Each path below is one point turned by a fixed rotation once a step. After each direction that follows a path, write how fast that rotation turns it, in degrees a step (0 if it stays still).
Each turn is a multiple of 5 degrees from 10 to 175, or 0.
Each row of a path follows its step; steps can be skipped.

step 0: [ 38  -1   9  -8 -20  13   3 -20  17   8   4  -1   9  -4  37   2 -21 -19
 -13  -5  11  24 -22  -1 -14 -13   8  19  -2  31   2  -9  12 -29 -19   4
   0 -15 -15  -5  28  10 -14  -3  -3  26  13  18   3 -27   7 -14 -11  15
  15 -10  -9 -16 -16 -16  25  19  -1  40  13  -2 -24 -21  20 -10  20  29
  -3]
step 5: [-22   7  21 -28 -14  34  26  -7  23  24  -2  31  17  34   6  -4  -4  -1
  -7  17   4  19  25  -6  13  -8 -13   0  -8   0  19  25  15  12   6  -6
 -11  -8 -35   5 -17  -5   5 -18 -37  36  -8 -14 -17   5  -8 -11  15   9
  10   7 -19  14 -14   6   8  -9   1  32 -15   3 -16 -17 -12   1   4 -28
   2]
step 8: [  7 -28   6 -18   3  30 -14  12  10 -27 -22   9   6   1 -15   5  13  -7
 -15  -7  23  -5  14  17  36  -6 -37 -27   0   0  22   6  27   5  32   5
   4  -1   5  22  10 -31 -21 -10  -4  10  12  12   5   5 -37   9 -25  25
 -15   7   8  27   0   0  -1  11  -4  20  28  12   6 -20  13 -22   1   4
 -15]
step 12: [  0  13  26  -2  -7  -9  -5  10  24  -2 -30  -9 -17   7 -38 -11  13   0
  -2  14 -11   5 -16 -32 -14 -12  20  11  10 -21 -37 -23 -20   5 -16 -11
 -18   6  28   4 -13  -2   6  11  -1  -2   5 -20 -23  17   6   4  10  -2
  -1 -11  12  23 -43 -11  33  -5  -7   5  18 -39   0  -1   9  28 -13   7
  18]
step 20: [  9   0  -7  -5  -4  15 -17  12  -3  10  -7 -31   4  10   8  19  -5   3
  24   9 -18   3   8 -26  39   8  -9  -5  -4   6  -4   3  20  13  -8  28
  10  -2  11 -29 -12   1  22   5   2 -13 -22  -3   0  11   5  -4   0 -21
  19  -7  61 -19   0 -17 -29 -21  19 -10  -2 -10  -3 -29 -14   3 -11  42
  22]
step 21: [-10 -33  18   1  28   8 -16  13 -13  -2   9 -10  -2  22  18   1   5  -8
   6 -39  29  30 -20  14  -4 -30  11 -18   4 -21  27 -13  17  15 -26  11
 -19  -3  -2  16   0  30   6 -28   7  -3  27  -1  14  -8 -14  -6   9  19
 -27  21  16  19 -15  -3  14 -15 -13   0   9 -20 -13   6  17 -15  13   1
  19]
step 32: [  6  19  13  -1 -25  -9  13 -28   2  -7  24  14   1 -15  35  -2  19   4
 -20  26  16  41 -32 -14 -10  12  18  26 -21  14  -7  12  -7  -7 -17  21
 -10 -15 -36  20   0 -16  -2  -6 -27 -13  10   3  -6  16  -2  12  -9  -7
 -12   4   1 -44  20  15   5  13   7  22  11  -8 -21  -8 -17  -3   6  10
  -3]
Directions:
[ 1  1  7  2  5  3 -8 -4  2  0 -6  5  1  3 -1  4  4 -3  6 -3 -7 -1 -3  0
 -3 -5  4  2 -6 -1  2  8  2 -4 -3  0  2 -2 -3 -2 -4  5 -1  3 -2 -5  2 -3
 -1 -3  5  2  3 -5 -2  4  5  2 -5  9  4 -6  3 -6  3  0  5 -4  1  3  5  3
 -3] => 40
[-2  1 -4  3  1  6  6  1 -1  2 -7  2  3 -5  7  8  6  0 -2  1  3  1  9 -1
 -2 -2 -3 -5 -3  3 -3  6 -5  5  0  2 -1 -2  6 -5  4 -4  4 -4 -4 -3 -2  1
 -5  4 -3  8 -4 -2  3  2 -1 -2 -2  9 -8  0  3  4  1 -6  1  0 -3 -6  5 -1
  0] => 120
[ 7 -5 -3  2 -4  0  7  4  3 -4 -2  2  1  5  3  4 -9  7  0  3 -3  1 -3  5
  5  0 -6  2  4 -1  5  0  3  1 -2  1 -1  7  1  0  0  5  3 -5  1  4  3  8
 -3 -1 -1  8 -3 -1 -5  2 -2  3 -2  6  9  0 -3 -6 -4  1 -1  2 -3 -4  6  5
 -4] => 140
[  3  -4  -1   2  -5  -6  -7   3   3  -1  -5  -3  -2   0  -6   1  -4 -11
   9  -3  -8   5   4   1  -2  -1  -4  -1  -1   1   1   1  -2  -5   4   3
   3   3  -2  -4   9   2  -3  -5   6  -2   3   0  -2   8  -1   0   2  -2
   7   1  -2  -3   7   0  -4   1  -6   2  -3   3   0  -1  -4  -2  -1   1
  -3] => 160
[ 2  1 -1 -8 -2  2  2 -7 -2  1  1 -4 -3 -1  4 -4  2  3 10  1  3  1 10  3
  2 -3 -3 -4 -4 -1 -3  2 -2  3  1  3  3 11 -5 -4 -1 -2  1  6  3 -7 -2  1
  3 -3  3  4  7  0 -3 -2  4 -1 -2 -4  4  5 -6 -5  4 -4 -6  1 -2  4  4 -4
  0] => 80
[-1  5  1  7  3 -7 -2 -7 -9  0  0  3  4 -1 -5  0 -5 -7  2  4  3  0  0  2
 -1  2  8  0  8  0  0 -1 -4  3  2  2 -4  4  1  0  0 -4  5  3 -5  3  4 -5
 -4  0  3  1 -1  6  2 -3  2 -6 -5  5  7 -1 -9 -1  1  0 -2  0 -9 -4 -1  2
  4] => 145

step 2: [ 10   4  17  17   7  -7  10 -36 -15 -11 -31 -12 -21   8 -18 -12  22  12
 -13 -23  25  16   8  -7 -28   6   6  13  28 -12   6  23 -17 -15 -21   7
  -4 -12 -10   0  -9  29   0   5  -3 -31  18   6   8   6  -9  10  -1   4
  35 -25  10  -6 -17 -10 -30   9 -39  13   4  -6  15 -21  -5 -29  -8  18
  -2]
step 5: [ 10   6   9  -7   9 -26   0 -14 -31  12 -16  16 -14  -4  -4 -19 -13  11
   0 -10  16  -3   0 -22  12 -32   9   5  31 -22  14   9   8 -16  -4  -3
  -9  17   5   7 -21  45   1  38 -10 -21   6 -13  16   5   3  13 -22  19
  -6 -34   5  13  25 -13 -13  15  -5  15 -20  -2 -14 -13  37 -14   3   1
  25]
step 16: [ 16 -20  28  12 -10  -9  40  18 -44  22  -3   8  -4 -31  12   9 -20  10
  25   1  14 -15  11   7 -15   7 -18   5  11   6  29  36  -8  -2  21   3
  10  15  -3 -15   9  11   7   1   2  12 -14   2   3  23 -34  16 -27   2
  -4 -13 -11   3  15 -33   1 -13  -3  -3  19 -15 -19   6  -2   4  11  22
  15]
step 22: [ -4 -13  26  -6 -22  15   9   2 -13  42 -15  12 -14 -27   9 -24 -15  10
  27 -33   6  14  -5   6 -30  -5  26 -18  21   2  37  10 -17 -36 -12 -25
  -8   7   4 -19  -8  -4 -19  15 -14 -19   3 -13  -3  13   6   4  -7   0
 -18   9  33   9  25 -23 -12   7 -13  -8 -12   1  -5   9   1   8  -7   7
  11]
step 31: [  8  -3  25 -32 -10  17  36  -7 -22 -16  -3 -30 -32  10  10 -31  -5   6
 -20 -22  21  23  22   7  15  -4  -6 -13   5  -4  -2  -9  -7   0  -7 -11
  -6   2  -8 -33  11 -16 -13  11 -31  17 -31  19   1 -19  16   3   5   0
 -12  16  -3   0  -3 -12  -8 -11   6  19 -31  22   4  -8 -15 -32 -23  -7
   8]
step 33: [  7  -1  32   3 -19  -9  39  15 -39  15  10  11  -8  -1 -10 -14  13 -14
  -7 -11  13  32  22   9  -2  -7  -4  -2 -13  -4   4  22  22   5 -23  21
 -44  20  11 -29  12  -1  -1  16 -23  -6   0   6   6  -7 -30   3  -9 -15
  30  -2  22  -7   2 -16  12  29 -12   3  13 -14 -21  -2  11 -14   4  -2
  20]
step 34: [-17 -20  12  29   2 -23  19 -16  11  12 -24   3  -3  33  -2  -5  12   1
 -30 -13  22   9  14  -4 -10 -12  -1  -8  14 -21   8  -7   7  25   8 -24
   5 -15   6 -40  44   0  -9  35 -31 -16  -8  19  15  -6   0 -11  -6  16
  -6  -3  24  14 -10   2 -23 -27  -5  17 -16  14   7   9 -19 -16   0  -2
  -2]
Directions:
[ 3 -3 -6  1  2  3 -1  3  1  0  3 10  5  5  6 -7 -3 -3  0  3  1  5 -2  0
  2 -6  7 -5 -1 -2  2 -2 -2 -6  2 -4 -1  5  2 -2  7  7  1 -3  1 -3  7 -8
  0  3  0  5 -1  3 -7 -1  4 -6  2  0  4 -5 -2  6 -4  0  4  1  5  2  5  6
  1] => 170
[-2  8  2  4  0 -1 -1  0  2  1 -3 -2 -3  7  4  7  1  2 -7 -2  5  5  3 -4
  1 -8 -2  3 -2 -2 -4  0 10 -2 -3  1 -5  4 -1  2 -1  9  0 -1 -9  5  3 -2
  2 -5  5 -1 -2  5  8 -1  2 -3 -4  2 -1 -3  1 -1  0 -3  4  5  1 -9 -4  1
  1] => 10
[  0  10   5  -4   4   5  -1   2   3  -4  -4   3   1  -1   3  -1  -1   1
   3  -4   3  -1   0   5   2   2   2  -4  -3 -11  -5  -6  -1  -1   3   6
   6   1   4  -4  -4  -1   3  -7   4  -1  -3   8  -1   3   1   3   4   2
   2   1  -7  -2  -3  -2  -3   1  -4   2  -3  -2   7  -3  -5  -6   8   0
  -4] => 65
[  0   0   2   1   5   5   4  -2  -3  -7   4  -1  -3   3  -6   4  -2   2
   4   1  -1  -1  -2   8  -6   3   5   2   6  -5   5   5  -1  -4   1  -3
   2  -5  -2   0  -7  -1   3   0  -4  -3   3  -3  -1  -7   1  -2  -7   3
   2  -3   3  -1   1   5   3  -3   9   2 -10   6   6   0   1  -2   4  -6
   2] => 110
[ 1  7  2 -6 -2  5  9  0 -1 -3  5  1  5  0  6  0 -2  0 -3  9  4  0 -2  6
  3 -4 -4  3 -1  6  1  4  0  4 -1  3 -3 -1  2  2  6 -5 -5  1  4  2 -7  1
 -6 -2 -9  2 -3  3  0 -1  0 -1 -1 -2  6 -8  4 -1  6  1  1 -4  3 -8  0 -2
  1] => 145
[ 2  3 -4  2  1 -1 -4  4 12  2 -2 -3  2  3 -9 -5  0 -1 -3 -5 -4 -2 -9  6
  2 -2 -1  5 -3  1 -2  4 -1  5 -3  2  0 -1 -2  3  0  4 -4  1 -6 -1 -2 -3
 -1 10 -5 -1 -9 -1  4  5  0  2  3  0 -6 -4 -2  7 -1  3  1 -2 -7 -3  1  2
 -1] => 170

step 1: [ 17   9  19  -2  15   2  -4 -21 -22   8  13   0   0   1  15  15 -30 -39
  18 -10   6   3  34   1  -7 -31 -25   5  10   6  -8  14   3 -21  13   9
  10 -10  13   7   9  13   9 -20 -15 -32  10  -6   9 -11  -7  15 -10  23
 -18  19  16 -25  12 -11 -16   7   6 -25  -1  14   4   5  -3 -12  29   8
  16]
step 13: [ 14  13 -20   8   8   0 -30  -8   8   9   5   5  -2   2  12   8 -10  -1
  28  11   9   9   9 -21  -9 -25 -21  -5  -6   4  15   6  13 -41   7 -34
   5 -11   1  -4  10 -23  10   9  -8   2   8  26   2  -5  12 -13  -6  32
  10   4  36  -8   5   6   3  -2 -20 -43  -5   3 -28 -19  -3  19  10 -16
  -3]
step 21: [ 21 -11   6   6   8  -7 -21   1 -23 -21   6  -2 -16  -1  -2 -10 -19 -23
  27 -18 -14 -14   2  22 -34 -14   4 -13 -29 -15   0  22 -13 -34  -5   6
  12 -21 -25  19  14  11   8  12  -2  13   8  -8  17  18  -3  17   3  24
  16  27  10  22 -15   7  -1 -18 -14 -15  -5  -1  -8  11  -4 -21  13 -18
  -7]
step 26: [ 30  -2  -4  -9   1   9  -6 -18 -13 -12 -12 -10  16 -17 -15  22 -27 -27
  18  -9  16   1   8  11  -1 -27 -21  -4 -10   5 -10   3 -12  -2 -10  11
 -13  29  -6  -2  11  -5   2 -21 -15 -31 -27 -10  -5  21   3  24 -18  34
 -10  -6   9 -18 -13 -10  -8   3  23  -5  18  -4 -10  17 -20  17  10  31
  10]
step 28: [ 31  17   7   7 -20   8  -5  17   2 -31  13   6   5   2   3   6  14  -5
  13   2   0  -1  12 -22 -50 -14  -3 -39 -16 -13   0   0  -3 -11 -21   2
  11  -7  -5  10  34 -19 -21  17 -18   5 -15   5  -1   4  12   8  13  16
   0  -1 -18  33  -2  -3  -9 -15   7 -14  19  -5 -32   4   2  11   5   4
 -27]
step 30: [ 14  24 -10  16   6  18 -29 -12   9   0  14   7  -3  20 -17  -2  -5  -9
  14 -16   9  30  -5  13   2  -1 -12 -16   9  -9  -6  32  26  10  20   2
   5 -13   1  -7   9 -13   9 -15 -18 -35   4   0  14  -7  -1  38   0  31
   5  29  12  11  23 -21  -3   1  19 -18   8 -20 -16   7  10 -14   7  25
   8]
step 33: [  0  20  -9 -24 -14 -22 -42 -27 -23 -10  -8   4 -23 -17 -16   2   8 -15
  37 -17   7  10  41  10   0 -10 -15 -21  -9   3  -1  18  -9 -32   8 -12
  -9  -8  -7   8   1  -3  -6 -26 -12 -12  -5 -11  12  -2  -8   1  -7  -5
   6  15  -1 -13   7  -2  -3  13  13 -17 -22  -5 -14  18 -24   7  14  16
 -10]
Directions:
[-2 -5 -1 -5 -9  3  2  3  0 -3  4 -2 -5 -3  1  1  5  4 -1 -2  2  4  9  5
 -9 -1 -2  2 -7 -7 -1 -2 -1 -4  4 -2 -5 -1 -1 -6  3 -4  3 -3  4  4 -2 -7
 -3  1 -9 -1  6  5 -3  0  4  6  0  1  3  1  0 11  0  3  1  2 -2  0 -1  0
 -1] => 60
[ 0  2 -2 -1  2 -5 -5  3  5 -3  2  2 -2  5  0  1  0  7 -4  6  0  0  0  4
  1 -1  8  1  3 -4 -2  8 -4  3  4 -7 -1 -7 -4  1 -2  6  4  2  2  2  6  1
 -3 -4 -1  9 -2  8  1  7  3  1  3  4 -4  0  2 -4  4  1 -1 -3 -8  1 -3 -9
 -3] => 40
[ 7  5 -2 -1  2  4  0 -1 -2  3 -7  6 -2 -5  1 -1 -3  3 -5  9  2  5 -6  1
 -3 10  3  1  1  0  1 -2  4  0 -8  4  1 -1 -1  0  7 -1  3  5  4 -1 -3 -3
 -4  0 -3  7  1 -3 -1 -4  1 -1  2 -4  7 10  4  3  2 -1  2 -5 -5 -6  2  3
 -2] => 90
[ 3  1  4  1  0 -2 -6  3  5 -3  3 -2 -2 -5 -9 -3 -5 -7 -3  0  6  6 -1 -3
  3 -1  6  7  5 -1  9 -2  2  2 -4 -5 -4  2  0  0 -4 -7  4 -9 -3 -1 -6  0
 -6 -3  1 -4  2 -1  2  2  3 -2 -4 -5  2 -3 -2  0 -6 -3 -1  0 -6 -1 -1 -4
 -2] => 110
[ 1  0  4  2  4  1  3  6 -4  2  0  0  3  6 -4 -8  5 -6 -2  3  6 -1 -1  4
  0  1  0 -2 -3  5 -2  0 -7  0 -5  8 10  5  2 -1  0 -2  1 -4  6 11  0 -4
 -3 -5 -6  4 -1  6  3  3  2 -5 -3  2 -4 -1 -2 -1 -3  1  6  3  0  4  5 -4
  5] => 20
[  2   1   7   1  -2  -3   4   6  -3   1  -4   4  -3  -5  -5  -8   2   8
  -1   7  -2   0   4 -10   4  -2  -3  -2  -3  -1  -1   4  -2  -3   2  -3
  -2  -3   2   8  -3   2 -10  -4  -6  -1  -7  -2  -2  -4  -5   4   0  -5
   5   0  -3   2   0   2  -4   0  -4   4   4  -1   2  -1   3  -1  -1   1
  -7] => 85
[-5 -7  1 -2  3 -7 -4 -5  2 -1  3 -1 -3 -4  0 -3  2  5  6  1 -3  2  0 -1
 -3  7  0 -6 -1  6  5 -3 -4 -1  3  1 -2  5  6 -1 -3  2  1  2  3 -5  0  4
  1  3 -1  3  4 -1  4  0  2  5 -8 10  5  2  1 -5 -9 -1  6 -3 -4 -4  7 -4
 -2] => 175
